500 stands for zero in the data rows.
In each game, the first row plays the second. By how much does the first row win? 20 means about a draw, 40 a big win and 0 a big loss. Wins can go round in a circle. Each row has two weighted sums of its numbers, A and B, taken from their middle values. A row wins by its A times the other's B, less its B times the other's A.
tensor([424, 500, 194, 483, 362, 562, 505, 631, 344, 480])
tensor([604, 480, 660, 469, 621, 432, 572, 385, 611, 624]): 16
tensor([498, 468, 539, 592, 496, 471, 551, 532, 532, 603])
tensor([483, 469, 503, 556, 515, 472, 465, 602, 503, 450]): 22
tensor([432, 340, 524, 375, 572, 376, 679, 736, 474, 378])
tensor([635, 565, 587, 454, 540, 454, 575, 471, 512, 460]): 14
tensor([457, 474, 363, 508, 504, 472, 517, 442, 477, 531])
tensor([707, 529, 443, 866, 752, 328, 380, 255, 528, 442]): 4
tensor([330, 537, 687, 491, 679, 530, 403, 531, 636, 331])
tensor([499, 493, 521, 432, 552, 507, 477, 586, 487, 445]): 16
tensor([315, 589, 636, 566, 649, 619, 361, 332, 637, 388])
tensor([548, 400, 422, 434, 632, 529, 415, 500, 542, 420]): 15
tensor([501, 500, 482, 477, 374, 453, 492, 667, 448, 484])
tensor([416, 527, 346, 510, 374, 506, 574, 608, 372, 429]): 17
tensor([690, 853, 999, 507, 486, 584, 999, 596, 800, 369])
tensor([491, 450, 560, 432, 609, 567, 563, 457, 602, 557]): 19
tensor([445, 811, 403, 476, 371, 621, 723, 409, 395, 566])
tensor([490, 542, 508, 469, 438, 527, 528, 294, 420, 545]): 12
tensor([490, 458, 492, 548, 430, 460, 575, 507, 459, 607])
tensor([490, 475, 451, 574, 507, 467, 475, 505, 480, 513]): 19
tensor([449, 522, 386, 587, 471, 563, 431, 473, 520, 500])
tensor([447, 517, 543, 568, 589, 570, 447, 451, 559, 568]): 20
tensor([561, 417, 520, 576, 529, 406, 422, 613, 563, 475])
tensor([542, 424, 610, 517, 498, 447, 485, 463, 560, 644]): 17
tensor([506, 502, 338, 469, 426, 499, 433, 603, 488, 480])
tensor([485, 486, 437, 519, 472, 490, 494, 577, 522, 377]): 22
tensor([482, 500, 497, 541, 490, 511, 547, 513, 536, 496])
tensor([689, 552, 659, 681, 798, 436, 482, 436, 542, 511]): 20
tensor([597, 492, 514, 529, 586, 555, 481, 436, 548, 520])
tensor([519, 476, 484, 493, 521, 493, 501, 473, 424, 565]): 22
tensor([455, 449, 472, 523, 516, 444, 473, 525, 529, 558])
tensor([509, 390, 480, 507, 494, 410, 624, 505, 527, 535]): 18
tensor([588, 410, 559, 403, 526, 505, 465, 549, 547, 598])
tensor([605, 487, 607, 526, 728, 462, 507, 303, 539, 530]): 29
tensor([424, 386, 348, 618, 238, 228, 563, 376, 390, 434])
tensor([494, 520, 395, 534, 471, 559, 474, 533, 567, 456]): 34
tensor([516, 542, 593, 479, 519, 551, 575, 465, 534, 598])
tensor([434, 821, 528, 392, 432, 541, 480, 512, 467, 398]): 18
tensor([487, 296, 723, 275, 445, 423, 730, 653, 390, 357])
tensor([489, 518, 313, 558, 435, 436, 420, 482, 376, 439]): 26
tensor([455, 443, 488, 471, 451, 360, 524, 670, 491, 416])
tensor([538, 601, 544, 536, 481, 487, 550, 569, 479, 530]): 21
tensor([467, 574, 449, 528, 333, 545, 481, 413, 484, 569])
tensor([577, 518, 635, 630, 584, 419, 471, 463, 684, 532]): 22
tensor([436, 548, 427, 511, 522, 416, 483, 525, 411, 519])
tensor([475, 289, 430, 422, 429, 598, 671, 348, 542, 678]): 32
tensor([408, 675, 603, 314, 621, 458, 429, 557, 767, 850])
tensor([504, 562, 425, 447, 544, 535, 462, 379, 501, 636]): 12
tensor([526, 395, 470, 675, 767, 509, 562, 456, 557, 447])
tensor([415, 487, 374, 581, 397, 499, 554, 505, 459, 367]): 26
tensor([507, 480, 512, 448, 452, 443, 416, 520, 485, 513])
tensor([463, 390, 448, 319, 503, 397, 640, 712, 342, 450]): 20
tensor([560, 487, 519, 433, 503, 597, 490, 484, 516, 486])
tensor([533, 505, 457, 627, 472, 502, 467, 572, 452, 479]): 18
tensor([473, 521, 511, 519, 510, 475, 551, 573, 538, 576])
tensor([496, 517, 561, 497, 511, 558, 471, 452, 486, 575]): 22
tensor([475, 563, 502, 536, 464, 531, 516, 636, 516, 457])
tensor([522, 526, 507, 519, 490, 539, 535, 511, 429, 605]): 19
tensor([489, 566, 423, 514, 428, 508, 457, 537, 494, 543])
tensor([464, 535, 447, 527, 570, 611, 423, 478, 546, 412]): 25
tensor([486, 474, 513, 596, 496, 537, 443, 506, 398, 507])
tensor([454, 497, 484, 501, 495, 497, 539, 500, 514, 484]): 21
tensor([496, 415, 572, 503, 591, 486, 470, 453, 537, 544])
tensor([484, 503, 531, 526, 530, 512, 477, 500, 438, 486]): 19
tensor([506, 460, 500, 552, 446, 485, 524, 476, 486, 659])
tensor([479, 429, 412, 452, 495, 498, 493, 610, 573, 511]): 20
tensor([398, 639, 621, 148, 397, 602, 555, 416, 220, 265])
tensor([495, 492, 470, 605, 528, 469, 484, 415, 562, 507]): 28
tensor([328, 568, 508, 435, 398, 386, 656, 510, 381, 400])
tensor([526, 495, 462, 511, 485, 502, 408, 372, 510, 535]): 24
tensor([610, 484, 564, 481, 385, 500, 526, 443, 480, 667])
tensor([565, 478, 551, 466, 567, 516, 501, 501, 524, 500]): 26
tensor([514, 491, 481, 532, 495, 485, 385, 532, 525, 429])
tensor([514, 481, 492, 597, 456, 489, 483, 457, 540, 501]): 17
tensor([504, 520, 523, 518, 429, 478, 529, 432, 441, 431])
tensor([499, 291, 455, 530, 441, 384, 368, 524, 452, 495]): 19
tensor([488, 443, 564, 443, 563, 510, 401, 467, 497, 501])
tensor([510, 581, 447, 541, 423, 420, 574, 556, 569, 361]): 22
tensor([103, 632, 230, 462,   0, 277, 817, 546, 304, 347])
tensor([557, 555, 454, 512, 525, 400, 415, 479, 516, 444]): 2
tensor([461, 454, 418, 456, 492, 564, 562, 645, 496, 494])
tensor([519, 628, 623, 395,  76, 396, 381, 846, 509, 688]): 15
tensor([523, 497, 498, 503, 463, 444, 456, 586, 536, 479])
tensor([492, 510, 473, 567, 474, 484, 535, 593, 531, 566]): 18
tensor([538, 590, 501, 390, 520, 557, 450, 396, 459, 552])
tensor([449, 396, 433, 533, 506, 511, 484, 560, 540, 514]): 20
tensor([486, 409, 494, 421, 592, 609, 492, 407, 438, 268])
tensor([506, 472, 393, 513, 501, 450, 477, 438, 431, 653]): 35
tensor([545, 455, 423, 501, 492, 487, 489, 572, 458, 525])
tensor([495, 463, 437, 398, 516, 465, 434, 627, 500, 409]): 22
tensor([468, 472, 424, 347, 528, 448, 587, 559, 344, 474])
tensor([517, 549, 560, 474, 437, 518, 349, 447, 561, 472]): 17
tensor([416, 495, 427, 555, 469, 574, 580, 626, 415, 540])
tensor([480, 571, 521, 439, 484, 575, 414, 497, 465, 497]): 22
tensor([464, 685, 563, 483, 492, 505, 563, 442, 351, 588])
tensor([559, 543, 538, 394, 610, 517, 352, 620, 471, 540]): 15
tensor([474, 540, 478, 563, 440, 497, 400, 495, 473, 463])
tensor([592, 519, 503, 520, 494, 463, 529, 478, 535, 533]): 19
tensor([547, 463, 455, 660, 594, 314, 390, 378, 563, 460])
tensor([452, 568, 333, 586, 421, 530, 418, 476, 468, 496]): 27
tensor([559, 437, 541, 461, 573, 460, 506, 449, 450, 564])
tensor([558, 751, 713, 579, 413, 572, 905, 485, 553, 397]): 22
tensor([509, 444, 439, 389, 363, 553, 559, 497, 371, 592])
tensor([397, 511, 465, 578, 499, 397, 513, 543, 419, 484]): 15
tensor([561, 519, 602, 479, 478, 386, 521, 508, 583, 695])
tensor([415, 493, 505, 464, 543, 432, 517, 475, 449, 574]): 5
tensor([463, 655, 458, 555, 410, 521, 375, 534, 520, 458])
tensor([452, 823, 519, 319, 568, 592, 506, 431, 459, 403]): 15
tensor([533, 527, 446, 545, 460, 489, 486, 541, 530, 421])
tensor([484, 450, 493, 471, 481, 475, 480, 532, 493, 532]): 19
tensor([564, 468, 535, 518, 526, 480, 502, 565, 543, 461])
tensor([458, 447, 469, 536, 418, 491, 478, 427, 540, 579]): 16
tensor([556, 494, 501, 459, 496, 579, 402, 438, 479, 459])
tensor([351, 587, 383, 370, 312, 510, 477, 531, 318, 602]): 14
tensor([500, 498, 428, 518, 447, 579, 377, 474, 489, 455])
tensor([526, 533, 392, 511, 452, 561, 463, 448, 435, 473]): 20
tensor([494, 464, 335, 292, 457, 552, 534, 493, 395, 608])
tensor([523, 498, 509, 476, 545, 544, 476, 529, 566, 542]): 22
tensor([410, 454, 377, 538, 457, 562, 562, 520, 517, 428])
tensor([473, 495, 452, 506, 462, 520, 518, 351, 455, 460]): 18
tensor([582, 355, 616, 664, 593, 543, 514, 319, 399, 516])
tensor([406, 480, 381, 608, 389, 606, 510, 452, 517, 519]): 8
tensor([487, 479, 399, 576, 429, 504, 497, 454, 460, 489])
tensor([482, 553, 422, 541, 444, 529, 484, 669, 487, 464]): 22
tensor([545, 541, 499, 423, 563, 508, 340, 522, 485, 443])
tensor([516, 526, 493, 570, 501, 521, 521, 422, 516, 565]): 18
tensor([582, 471, 446, 644, 513, 381, 392, 397, 558, 441])
tensor([519, 549, 529, 595, 547, 409, 444, 555, 626, 536]): 20
tensor([507, 402, 578, 477, 485, 490, 456, 475, 570, 389])
tensor([416, 509, 441, 585, 470, 588, 414, 440, 503, 556]): 16
tensor([545, 576, 487, 422, 633, 565, 476, 390, 556, 490])
tensor([492, 470, 531, 589, 516, 503, 559, 512, 511, 506]): 20
tensor([495, 585, 485, 467, 508, 416, 505, 535, 447, 528])
tensor([544, 479, 484, 472, 578, 494, 468, 481, 437, 558]): 15
tensor([404, 454, 525, 582, 534, 519, 519, 511, 552, 467])
tensor([531, 516, 432, 446, 647, 542, 522, 453, 538, 472]): 19
tensor([496, 578, 686, 451, 330, 408, 531, 510, 549, 736])
tensor([500, 495, 491, 571, 464, 458, 468, 472, 509, 596]): 19
tensor([577, 355, 568, 495, 476, 433, 516, 592, 525, 424])
tensor([343, 532, 579, 514, 596, 576, 383, 399, 641, 395]): 25
tensor([512, 475, 524, 499, 401, 460, 414, 617, 541, 500])
tensor([517, 553, 568, 551, 540, 498, 557, 441, 585, 511]): 17
tensor([495, 510, 473, 558, 565, 515, 463, 608, 492, 425])
tensor([450, 426, 478, 439, 603, 464, 472, 534, 499, 593]): 26
tensor([459, 620, 321, 459, 331, 466, 492, 616, 219, 552])
tensor([512, 455, 465, 566, 404, 515, 538, 531, 540, 450]): 25
tensor([481, 505, 439, 549, 516, 503, 478, 477, 467, 573])
tensor([460, 537, 505, 503, 524, 497, 463, 445, 399, 567]): 18
tensor([415, 375, 591, 439, 631, 487, 514, 467, 607, 414])
tensor([510, 559, 356, 364, 534, 471, 470, 419, 315, 607]): 31
tensor([468, 516, 437, 630, 468, 441, 514, 499, 518, 499])
tensor([400, 554, 484, 415, 312, 435, 545, 509, 440, 519]): 19
